In the rows, zero is written as 128.
Named turns come first, each shown by rows before and after it. Which turns, in which order, take the first row of each pair that follows to the second? Write the first one first, as in the answered first pair.
Z:
[ 88 124 102 155 182 148 123 136 155 173 132 102 120 110]  ->  [108 106 123 124 190 101 141 137 161 178 124 103 122 114]
[ 99 112 133 124 132 114 146  99 116 136 138 118  91 116]  ->  [103 116 135 125 129 108 150  99 113 132 136 118  91 128]
[139 118 133 122 140 118 150 132 133 105 147 118 108 160]  ->  [129 127 126 141 136 144 141 132 130 100 151 117 109 163]
G:
[111 111 139 119 133 111 147 120 122 133 126 129 110 131]  ->  [137 118 138 102 136 104 134 128 133 131 119 131 125 132]
[195 162 105  88 154 166  44 172 183 135 106 132 181  97]  ->  [120 177  82 164 139 235  49 152 154 123 132 131 152 102]
[136 129 115 152 111 205  90 133 145 145  86 136 104 108]  ->  [ 97 106 122 159 113 194 123 113 132 150 100 131  75 104]
T:
[105 153 134 177 119 164 114 136 124 107 149 142 127 147]  ->  [ 95 146 135 177 124 163 122 127 120 111 154 137 118 141]
[132 161 129 182 125 127 134 113 112 175 112 147 193 148]  ->  [113 149 136 187 122 115 152 105 105 178 118 143 179 151]
[129 150 100 154 128 180 101 134 129 119 128 134 143 123]  ->  [135 160 115 169 115 161 116 135 123 105 124 139 138 155]
[ 78 114 126 185 103 178  92 111 109 124 155 156  66  97]  ->  [105 129 112 174 110 197  58 125 121 126 149 158  92  88]

Between the rows of a pair lie 2 to 3 turns.
[156 142 152  90 110  73 131 122 133 108 126 122 126 187]  ->  [160 129 151  71 124  70 127 121 140 122 124 116 129 168] => T then G
[118 173 151 159 107 125 146 130 104  97 129 143 114 179]  ->  [149 157 169 120 119  79 153 133 114 107 121 139 128 178] => G then G then G
[157 122 149  97 131  75 133 141 146 162 111 108 140 145]  ->  [173 144 137 108 128 102 107 151 152 155 109 112 156 149] => T then G
[150 125  92 126 133 165  73 147 117 104 133 127 158 106]  ->  [ 81  88 106 146 137 152 124 111  90 115 153 117 112  97] => G then G
[107 112 135 139 152  88 164 114 100 135 133 128 141 123]  ->  [ 93 109 117 145 162 118 148 112 103 141 136 125 145  99] => Z then T
[138 128 149 106 108  78 147 146 138 111 106 138 162 164]  ->  [ 53 101 124 140 129 142 149 113 119 132 133 128 130 109] => Z then T then T
[179 158 120 124  57 153 101 132 170 122 112 149 180 155]  ->  [ 81 112 144 162  54 126 182  85 127 126 144 137 108 157] => G then T then G
[ 92 159 105 175 114 190 113 119 149 111 137 168 147 136]  ->  [ 69  91 147 124 138  99 181  91 143 139 141 153 112 124] => G then G
[122 157 150 124 101 103  79 170 134  90 123 149 135 163]  ->  [ 71 118 167 127 111  77 124 142 116 105 141 140  98 151] => G then T then G
[139 175 146 121 146 165 106 147 134 133 149 104 117 125]  ->  [152 161 158  90 155 131 117 149 139 140 143 101 121 120] => Z then Z
[ 93 128 134 147 115 106 154 118 105 113 141 127 109 143]  ->  [151 132 139 102 122  77 134 135 128 116 122 131 136 143] => G then G
[109 142 155 158 133 135 150 118 116 119 120  99 104 167]  ->  [145 154 127 134 148 174  98 135 141 133 111 101 141 134] => T then T then T
[157 185 123 104 139 143 132 160 149 139 118 143 133 109]  ->  [109 183 113 142 134 173 145 142 132 139 135 140 110 104] => G then G then T
[139 164 115 179 111 162  99  99 100 115 126 109 109 132]  ->  [113 128 113 157 133 161 107  82  99 139 138 101  97  93] => G then T
[122 131 131 160 110  98 157  93 128 106 122 113 107 155]  ->  [127 101 129 112 138  88 148  92 142 137 119 106 116 110] => T then G
[127 160 153 139  94 135  98 137 137 117 104 111 139 141]  ->  [ 89 135 158 147  98 127 126 119 123 122 112 104 111 137] => G then G
[173 198 120  87 120 173  81 154 169 126 155 107 159 137]  ->  [ 98 167 167 131  96 100 184 112 125 111 175 102  86 186] => T then T
[113 111 114 100 159 137 140 134 120 150 158 139  96 117]  ->  [129 129 135 115 135 107 161 137 112 131 155 147  87 161] => Z then Z
[112 137 123 166 106 136 167 140 118 108 131  99 106 139]  ->  [112 128  97 147 130 173 130 145 136 128 131  92 125  91] => T then T
[137 107 118  94 137 145 121  85 122 200 149 141  98 101]  ->  [165 126 110  89 134 157  96 101 134 194 139 146 120 109] => G then G
[129 152  96 128 149 211 113 142 157 151 118 130 151  90]  ->  [175 188 132 154 106 155 146 156 145 112 103 144 150 175] => T then Z then T
[136 147 137 134 122 133 122 137 123 108 121 142 133 159]  ->  [123 126 120 119 146 159 104 133 130 131 127 132 136 116] => Z then Z
[162 157 186  98 131  90 110 154 141 121  97 115 158 156]  ->  [123 184 148 156 119 177  81 155 133 111 112 116 158 145] => Z then Z
[135 134 114 101 148 151  84 128 136 147 116 153 151  89]  ->  [166 140 135  90 135 110 100 135 140 139 102 160 158 121] => G then Z then T
[ 40  88 110 143 135 172 119  91 128 140 115 100 134  85]  ->  [141 145 100 122 122 177  59 139 158 121  84 117 196 117] => T then T then Z
[196 155 139 155 129 101 103 130 130 122 131 168 150 179]  ->  [118 134 139 200 125 117 144 100  97 125 155 157 103 175] => G then T
[105 100 100 112 166 105 126 124 133 156 135 133 112 114]  ->  [109 128  79 139 155 148  99 133 135 149 135 137 123 118] => T then G then G
[127 152 126 135 116 159 133 122 139  89 119 121 162 152]  ->  [ 88 128 128 141 124 163 151 103 129 100 131 116 140 133] => G then T
[110  84 135 105 137 112 141 109 129 154 140 112 119  88]  ->  [176 117 137  92 123 105 114 136 147 139 119 121 155 114] => G then T
[ 77 110 161 106 138 183 146  72 108 145 134  73 111 137]  ->  [135 108 159  52 152 167 113  93 132 160 119  75 146 117] => G then T
[147 155 150 157  68 121 134 144 129 104 112 139 122 169]  ->  [110 115 111 116 120 179  93 133 146 151 122 121 134  66] => T then T then T
[135  83 124 109 143 129 111 128 145 137 137 127 131  80]  ->  [172 133 120 139 115 141  94 149 149 106 127 141 150 121] => G then G then T
[155 120 129  94 142 106 118 125 121 136 107 123 144 114]  ->  [106 132 112 151 132 161 121 112 104 128 124 121 124 117] => G then G then G
[ 84 114 138 145 128  88 180  97 116 151 140 133 113 140]  ->  [160 135 109  87 154 113 107 133 156 164 118 138 172 102] => T then G then T
[156 147  88 172 109 184 100 144 135 114 111 112 149 150]  ->  [101 117 112 193 104 150 159 111 107 116 127 104 103 164] => T then T
[120 143 135 156 110 122 127 131 121 110 128 136 110 153]  ->  [128 127 147 132 117  94 140 128 125 117 125 133 109 150] => G then G
[ 88 116 107 135 147 160 102 113 104 126 130 111 105  91]  ->  [154 167 115 147 115 148  86 145 112  94 110 126 136 150] => T then T
[100 124 138 156 105 121 156 126 120 118 138 131 114 130]  ->  [143 118 145 115 111  87 148 141 136 125 125 134 134 129] => G then G
[115 101 140 108 144  57 178 112 135 125 119 125 121 133]  ->  [154 113 111  79 164  95 120 135 163 138 111 128 160  99] => T then G
[111 109 115 139 149 166 110 123 117 141 135 123 129  89]  ->  [114 130 114 162 135 179 111 130 111 127 134 126 130 106] => T then G
[175 160 103 135 129 164  91 158 161 106 106 152 158 123]  ->  [ 71 121 109 181 124 167 153 110 120 118 138 136  92 118] => G then G
[101 130  98 181 133 200  64 123 125 147 121 136 131 107]  ->  [ 77  61 130 125 160 125 125  96 119 179 127 124 102  81] => G then Z
[128  89 183  82 143  74 135 183 105 134 117 110 115 129]  ->  [ 75  85 176 123 135 101 154 165  90 126 134 108  87 135] => Z then T
[129 139  99 152 123 163 102 144 153 141 126 118 138 119]  ->  [ 98  96 129 133 133 108 154 119 142 154 134 112 108 114] => G then G then Z
[ 52  93 115 162 130 150 155  95 104 138 154 107  76 110]  ->  [128  72 110  70 169 125 110 117 144 170 131 103 127  64] => G then T
[180 205  97 165 121 186  51 173 152 106  92 138 169 153]  ->  [223 177 150 115 120  73 105 173 151 101  74 139 164 191] => Z then Z then T
[121 133 150 141 117  91 165 119 114 104 128 135 119 163]  ->  [103 103 147 117 138  90 167 107 116 123 133 126 114 127] => G then T
[168 123 117 101 142 117  97 147 132 144 105 149 159 132]  ->  [104 131 100 165 130 175 104 130 108 135 125 150 129 133] => G then G
[139 121 138 133 128  66 143 163 144 141 157 132  97 160]  ->  [124 102 116 111 157 103 116 159 156 168 164 120 103 105] => T then T
[144 111 128 131  95 175  85 108 129 123 171 175 131 118]  ->  [128  79 137 110 110 149 107  93 125 142 175 166 119 101] => G then Z
[187 154 166 113  94  56 142 149 128  98 115 130 138 201]  ->  [ 70  63 140  87 156  92 160  99 122 165 150 103  93  84] => T then T
[115 103 131  98 149 139 158 113 123 146 123 116  97 105]  ->  [145 129 113  98 149 178 116 132 136 143 115 121 125 102] => T then G
[182 128 121 121 110  75 153 170 131 136 114 117 144 164]  ->  [147 159  94 183  91 143 131 171 117 120 125 121 136 173] => G then G
[ 80 113 118 136 130 148 139 107 118 136 152 124 114 114]  ->  [ 91 111 109 122 136 160 121 112 128 143 147 124 127  97] => T then G
[ 90 129 156 121  98  80 167  94 109 139 145 141  93 129]  ->  [178 163 149  85  99  79 116 134 142 135 118 150 149 138] => G then G
